Small tables with named rows and columns. After each table, cells are looked up by row and column.

suvinif
|  | tez | gusol | pesule | nop | gatugum | bukot | pazul |
|---|---|---|---|---|---|---|---|
| tagu | 4.665 | 5.978 | 4.409 | 3.512 | 3.520 | 6.673 | 4.250 |
| negurav | 7.579 | 4.012 | 5.722 | 5.962 | 8.099 | 3.175 | 6.972 |
| misigo | 7.555 | 3.791 | 2.123 | 0.822 | 2.777 | 6.417 | 7.249 |
| punini | 7.404 | 3.558 | 2.327 | 0.704 | 2.833 | 6.364 | 7.574 |
| doni | 5.753 | 7.754 | 6.983 | 3.612 | 6.207 | 7.209 | 3.621 |

What is the pazul of tagu in suvinif?
4.250
What is the gatugum of doni in suvinif?
6.207
What is the tez of punini in suvinif?
7.404
What is the gatugum of punini in suvinif?
2.833
What is the bukot of punini in suvinif?
6.364
What is the pesule of negurav in suvinif?
5.722
What is the nop of negurav in suvinif?
5.962
What is the bukot of tagu in suvinif?
6.673
What is the gatugum of misigo in suvinif?
2.777
What is the tez of misigo in suvinif?
7.555
What is the nop of doni in suvinif?
3.612
What is the nop of tagu in suvinif?
3.512
What is the gusol of negurav in suvinif?
4.012
What is the pazul of misigo in suvinif?
7.249
What is the tez of doni in suvinif?
5.753
Row with the largest pazul: punini

musimi =
,sivozak,garu,pifu,devadu
fotome,1494,-5467,-7453,2469
lipuzi,3266,-5958,-1531,1043
tilev,2109,-7203,3103,-7777
magafa,1857,-6312,-1546,6042
vazag,2141,1994,2006,-1287
gel,1244,-5422,1638,-5134
zazaf,1244,-4755,851,-1783
zet,2367,-9683,-5304,-7336
fatik,1523,-9253,-1106,-8408
dukipu,6880,-1040,-1963,-1471
fibap,-1267,-192,-4235,-1567

devadu of zazaf = -1783
sivozak of fibap = -1267
pifu of lipuzi = -1531
sivozak of zet = 2367
sivozak of magafa = 1857
garu of fibap = -192
pifu of zet = -5304
pifu of fatik = -1106
garu of magafa = -6312
Row with the largest garu: vazag

sabi.csv
,neze,ture,ped,zub,lif,nugeme,pamupa,binokes,nunoda
gon,7.93,2.29,2.55,4.20,7.84,2.77,2.14,3.36,1.38
zemuv,3.74,4.33,3.09,5.52,7.87,6.08,2.76,4.86,3.87
roniri,2.18,7.55,3.59,4.33,3.64,7.07,4.26,7.82,6.88
zoke,5.11,2.98,2.63,5.45,9.03,5.04,2.04,3.75,2.38
sabok,3.90,7.86,5.89,4.34,1.66,6.07,6.72,7.58,7.54
padatip,4.65,7.17,5.56,4.19,2.15,5.43,6.30,7.04,6.83
doneruz,3.48,5.71,6.01,6.26,5.80,6.66,5.78,5.35,6.02
tez,3.31,4.38,5.85,7.20,8.16,6.83,5.07,4.12,4.90
sis,8.34,2.10,2.64,4.13,7.81,2.46,2.21,3.19,1.20
fonod,4.73,7.60,4.95,3.45,1.28,5.17,6.01,7.67,6.98

What is the nugeme of sis in sabi? 2.46
What is the ture of fonod in sabi? 7.60
What is the binokes of tez in sabi? 4.12
What is the binokes of zoke in sabi? 3.75
What is the binokes of gon in sabi? 3.36
What is the ped of gon in sabi? 2.55
What is the ped of zoke in sabi? 2.63
What is the nugeme of zemuv in sabi? 6.08
What is the lif of padatip in sabi? 2.15
What is the ped of sabok in sabi? 5.89
What is the zub of roniri in sabi? 4.33
What is the ture of tez in sabi? 4.38
What is the nunoda of zemuv in sabi? 3.87
What is the nunoda of sabok in sabi? 7.54
What is the pamupa of sis in sabi? 2.21
What is the binokes of fonod in sabi? 7.67

sela:
|  | zim | begi | nubizog | geb | razom | tuk | gopifo | gini | sas |
|---|---|---|---|---|---|---|---|---|---|
| limubeg | 129 | 184 | 67 | 23 | 25 | 176 | 98 | 147 | 38 |
| baz | 121 | 171 | 195 | 182 | 208 | 145 | 71 | 174 | 22 |
| geno | 191 | 142 | 126 | 32 | 196 | 165 | 185 | 209 | 50 |
| regedur | 14 | 64 | 90 | 184 | 21 | 30 | 27 | 25 | 163 |
| mevi | 109 | 42 | 24 | 34 | 26 | 64 | 151 | 56 | 193 |
| falu | 86 | 40 | 151 | 193 | 199 | 23 | 115 | 68 | 161 |
| mabedib | 197 | 26 | 41 | 51 | 151 | 48 | 188 | 167 | 183 |

geb of mevi: 34
sas of falu: 161
gopifo of mevi: 151
razom of limubeg: 25
begi of falu: 40
nubizog of mevi: 24
zim of geno: 191
Row with the largest sas: mevi

neberer =
,fafo,birig,lipuzi,febo,nam,vef,semimik,reniziz,rokup
potagi,-2167,1924,-616,1051,-4786,1149,-1411,-2494,2086
febona,-943,3275,1147,894,-2646,2984,-1299,-395,-14
zanaguk,935,-5604,-1834,2172,689,-4862,2475,-1309,8614
kerel,1580,-4210,-1200,1831,1160,-3711,2971,-565,6857
fugeket,-1515,1005,2458,3973,620,-84,-696,-1667,1813
vutot,-1643,2527,5007,8361,2987,1412,-2117,-550,-495
vukikuz,-1931,2446,4524,7893,1433,1293,-2414,-633,-319
rap,4698,714,-1664,-5151,564,2493,4909,3602,1968
bemonol,419,3468,980,130,-929,3140,380,803,22
dilop,5162,-43,2835,2123,7884,274,5185,4993,1440
ditor,4657,1159,-1668,-5471,587,2417,4762,3706,1833
nelapid,4571,814,-1891,-4745,605,2113,4859,3276,2662
bidoner,2345,8121,4432,308,2813,7553,559,3676,-6332

reniziz of dilop is 4993
fafo of nelapid is 4571
febo of zanaguk is 2172
rokup of fugeket is 1813
vef of ditor is 2417
birig of bemonol is 3468
febo of kerel is 1831
lipuzi of vukikuz is 4524
rokup of zanaguk is 8614
febo of vukikuz is 7893
fafo of fugeket is -1515
rokup of rap is 1968
febo of bemonol is 130
lipuzi of nelapid is -1891
febo of fugeket is 3973
Which row has the largest lipuzi? vutot

